Turns in one plane each, and the order they were made in; the first pair answered
tode:
[-14.0  -5.4  -9.0   1.1  -9.4  -1.4   1.7  11.0  -4.9] -> [-11.7  -8.9 -11.6   3.9  -8.0  -4.5   0.2   7.6  -4.4]
[ -2.4   7.9 -10.9  -1.9   7.3 -23.6  -9.0 -16.5  16.4] -> [  0.0  22.5  -3.7  -8.7   4.8 -22.7  -8.2  -8.2  12.6]
[ 13.0   7.3   3.7  11.8  -7.2 -34.6  -3.0  -1.2 -27.1] -> [  3.4  22.5  16.4  -0.5  -8.6 -18.8   2.8  15.8 -30.8]
der:
[ 21.9  16.1   4.6 -13.3   4.7 -37.0   2.0   6.8   8.9] -> [-12.9   8.3  16.8 -17.6  13.5  -3.8  16.1  33.7  -3.3]
[-34.8   9.3  -3.9  13.5  31.5 -23.4  -8.0   7.8   0.5] -> [ -2.1  -3.4  13.1 -24.5 -15.3  45.6  -9.0   2.1  -6.2]
[ -0.6  11.1   1.9   2.6   5.5 -16.6  -8.4  -1.9   8.0] -> [-14.1   5.0  10.8  -5.0   2.3  11.0  -0.9  11.3   2.0]
gage:
[ 10.9  12.4  19.7 -19.3 -15.0  21.9   0.9  14.9  -0.5] -> [ 14.0  21.5  10.1 -21.4 -10.2   9.2  -7.7   0.0  21.5]
[-17.6   3.0   4.4  11.2  27.2  -7.0  13.0  14.5  -1.4] -> [ -3.5   7.3  13.7   8.5  14.7  -6.4  14.6  20.7 -18.8]
[-10.8  34.5  21.0 -11.6  15.8   0.2  13.3  14.9  -8.9] -> [ -6.5  41.0  17.4 -12.6  16.6  -4.7   9.9   8.6  -0.4]
Now pairs of rows:
(two turns a pair)
[-10.0  43.5   1.8 -12.2  23.1 -15.5  -2.6  12.9  23.4] -> [ 17.0  43.1  -0.2 -19.9   6.0 -12.0 -10.4  -2.0  27.5]  der der
[ -2.4 -14.2  -7.7 -14.5   6.6  -6.1 -11.9 -27.6  -0.5] -> [ -1.4 -22.2   3.6 -11.9  -2.7   4.2  -3.7 -11.8 -25.0]  gage gage
[-12.6  14.7   9.1 -32.8   3.5  15.9  14.4  -0.9  -7.9] -> [-16.8   4.1 -12.4 -18.8  19.7  -6.8   5.8 -24.9  14.7]  der gage
[ 35.3  24.5  17.4 -11.6 -21.5 -12.4  -1.3  -1.3 -20.0] -> [  8.4  18.4  27.3 -17.0 -15.7  15.3  10.4  20.0 -28.3]  der der
[-40.2  -8.2  23.3   1.6   8.4  35.7  19.9  22.0  -3.4] -> [-12.0 -46.8 -11.3  35.5  12.7 -10.4   5.2 -21.9   5.9]  tode tode
[  1.5  42.0  18.2 -24.8 -14.1  27.4  14.0  19.5  -9.1] -> [-18.7  31.8 -21.2   1.1  26.3 -19.1   1.2 -15.3  36.8]  der gage
[ 13.4 -27.6   5.8   8.5 -14.9  -4.8   0.3  16.6 -18.9] -> [ 12.5 -19.8   3.8  13.0  -9.4 -20.8  -0.4  16.9 -19.1]  tode der
[-12.6  13.8   3.3  -2.8   6.0   0.2  -3.7   2.0  11.6] -> [-9.6  7.2  3.2 -7.7 -0.9 13.2 -4.3 -1.4 11.3]  der gage
[ -1.3   3.6 -21.4  -2.6  13.6  -2.2  -1.7  24.0 -16.3] -> [  9.1   8.2 -18.7  -4.1   7.0  -4.1  -3.5  23.4 -20.3]  tode gage
[ 13.6 -22.4 -22.4  29.4  -5.9  -3.8 -16.0 -11.6 -26.6] -> [ 15.1 -18.0 -27.1  28.0  -2.3  -8.6 -20.7 -20.1 -14.5]  gage gage
[-34.2 -19.9 -47.3  47.9   2.5  -9.5  13.2  -6.5  14.9] -> [ 20.5 -27.1 -23.2  33.2 -51.0  14.7  15.8  -2.1 -27.9]  gage der
[ -9.0  56.9  18.4   3.9   6.5 -26.8   8.3  21.0  -4.4] -> [ -5.4  39.2  24.2 -26.9 -16.3  37.9   9.6  14.4   6.8]  gage der
[ 15.0 -15.2   7.3  -2.1 -12.3  14.6   2.2   5.2 -22.3] -> [ 30.2  -1.6   0.0  -6.1 -14.1  -0.8  -8.2 -11.4  -4.0]  tode gage
[-22.6 -24.9 -19.5  29.2  17.6  -6.7   3.0 -31.3   5.3] -> [  3.1 -34.6 -16.7  21.2  -4.9   6.6  -0.8 -40.6  -1.8]  der tode
[  0.9  32.0   0.5 -20.8   1.4   9.4  -5.9  -1.4  27.3] -> [-16.9  24.8  -3.5 -14.1  15.0   8.7  -3.1   1.5  30.3]  der tode
[-8.6 -0.2 -2.6  6.7 -4.0 10.5  8.8 -2.6 -0.9] -> [-0.4 -0.7 -7.0 11.8 -5.4 -0.9  6.0 -9.6 -1.1]  tode tode
[ -3.3  13.3   9.4   5.2   3.7   8.9  -1.7   3.5 -16.1] -> [-4.6 17.9  8.6 -1.2  3.8 13.5 -3.3  0.1 -6.7]  gage tode
[ 17.1 -15.7   7.0  28.7 -15.8 -27.0  12.8  16.4 -56.8] -> [ 28.3  -2.5  16.2  13.5 -27.5 -16.0  12.1  18.7 -57.1]  tode der
[ 13.7   1.5  16.9  -6.7 -19.6  13.8 -10.7  13.9 -10.6] -> [-13.9   2.1  16.1   3.6   0.4   6.0  -3.9  27.1 -13.9]  der der
[ 11.8  25.4  -3.1 -18.7 -20.1   0.1  -6.5  -8.2  11.9] -> [-27.6  23.8  -5.3  -3.7   8.5  -7.7   2.9  10.1  10.9]  der tode
[  2.3  15.6   9.9 -18.7  -1.4  19.5  -6.2 -16.6  29.9] -> [-11.8  24.6   3.2  -3.8  17.9  -7.7  -4.8 -13.6  31.2]  der tode
[-39.9 -33.4 -28.9  16.5  43.0   3.6  -2.9 -14.1  31.4] -> [ 24.5 -44.6 -29.7   0.3  -1.9  14.7 -17.3 -45.0  27.2]  der tode
[-13.1  -1.6  16.1 -25.5 -12.9  27.8   4.7  17.3  -4.4] -> [  9.3 -14.1  13.6 -21.8 -26.6  22.7   0.8   5.6 -13.3]  tode gage
[-32.5  -5.4  -3.3  -9.5  17.4  33.4   0.2   3.6   0.3] -> [-27.8   3.3 -16.5   9.8  31.8 -13.8  -7.1  -8.7   8.0]  der der
[-39.9  -9.2  -8.4  10.9  18.8   9.4  17.2  11.7   3.8] -> [-11.9 -11.4 -20.1  25.8  16.6 -31.6   7.8 -10.0   3.9]  tode tode
[ 25.1  19.3 -26.6   9.9  -1.5 -26.3  -9.6 -16.7  10.5] -> [-34.7 -10.1 -22.6  19.1  23.2   8.6   9.7  13.0   0.2]  der tode
[ 24.2   4.3 -17.9   3.9  -0.3   6.7 -33.5 -47.9  40.1] -> [-38.3  -9.5  17.9  25.3  17.0  30.9   5.9  32.0 -33.3]  der gage
[ 38.2   4.8  17.1  -3.0 -12.4 -34.2 -13.0   2.9 -33.6] -> [ 22.7  38.0   9.9 -22.3   5.1 -32.2 -23.5  -9.6  14.5]  tode gage
[-21.7  -5.2  -9.0   0.1  11.5   9.9   7.6  -5.7  19.4] -> [ -6.2 -16.8  -2.6  -5.2  -6.1  25.6   8.6  -7.1   8.0]  der gage
[ -5.1  32.0   7.0  22.8  17.7 -52.4  -0.4  23.7 -18.6] -> [-12.9  50.9  14.7   6.4  17.3 -35.8   1.5  32.2 -11.1]  tode gage
[-13.5  34.1  13.0  -1.1  -5.0  -2.2   9.2   9.5 -12.4] -> [-26.6  29.3   7.7  -6.7   3.3   8.5   8.2   5.1   4.5]  gage tode
[ -1.4   5.4   5.7 -14.6  -3.7  35.3   7.0   9.5   6.5] -> [  8.7  18.0   1.4 -18.4  -4.2  24.6   0.1  -1.0  18.9]  gage gage
[-26.5  -3.3   2.1   8.9   8.7  14.9   6.5  -1.9  -8.1] -> [  3.8  -7.8  -5.7   0.6  -8.4  14.0  -6.2 -26.9   6.5]  der gage
[  0.0  21.8  -7.0 -11.5   9.1 -13.8  -7.9 -17.0  29.7] -> [-24.1  10.2  14.1 -13.5   6.0  21.5  10.8  19.2  -2.8]  der gage
[-13.2 -11.2 -12.5  -6.6   5.9   9.9  -6.5   0.9  20.7] -> [ -8.5 -22.5  -7.7  -4.9  -1.8  18.1  -2.6   6.6   6.0]  der gage
[-11.6 -32.6   3.0  26.6  11.0   9.4  20.3  14.4 -36.4] -> [ 11.2   1.2  12.8  24.2   3.1 -20.2  16.8  19.3 -46.6]  gage der
[-11.3  -1.5  -8.3   2.2  15.6   1.3   4.8  -1.3  10.9] -> [ 2.2 -6.3 -1.1 -7.9 -1.0 20.8  4.7 -2.3  3.7]  der gage
[ 35.2  27.8   6.5 -26.0   3.7 -37.8   5.0   2.0   7.0] -> [ 32.3  19.8  18.4 -45.0 -13.1   6.8  11.2  12.2  -0.5]  der der
[ -4.1  50.9  22.8 -41.2 -11.9  26.0   7.9  23.6  -8.1] -> [ -4.0  62.8  16.2 -41.1  -4.4   9.4   1.4  16.2   6.1]  der tode
[-12.0 -26.1 -31.2  19.0   0.1  14.7  -7.5 -19.1  -1.3] -> [  7.2 -20.1 -26.2  26.6  -9.6  -6.9  -6.9 -14.5 -21.7]  gage der
[ -7.2   0.2  -3.7 -15.4  -7.6  12.0  -7.2 -19.2  15.8] -> [-22.8  -0.1  -8.7  -0.9  10.0  -5.9  -4.9 -14.1  14.4]  tode der
[ 36.0   6.3   2.3 -22.8 -24.2   3.7  -6.6 -18.1   6.5] -> [ -7.9  23.7  -4.8   5.2  20.9 -41.9  -0.1   2.8   7.4]  tode der
[ -2.0  14.3  17.2 -11.0  -1.0   5.2  14.8  32.8 -19.9] -> [ 14.4  18.0 -10.9 -10.8   8.8 -22.5  -5.9 -11.2  28.5]  der gage
[ 10.1  -6.8  10.1  26.4 -20.7 -27.9  -9.1  30.4 -35.6] -> [-31.3   1.6  17.8  11.5  -4.1   4.8  -0.4  50.1 -21.2]  gage der
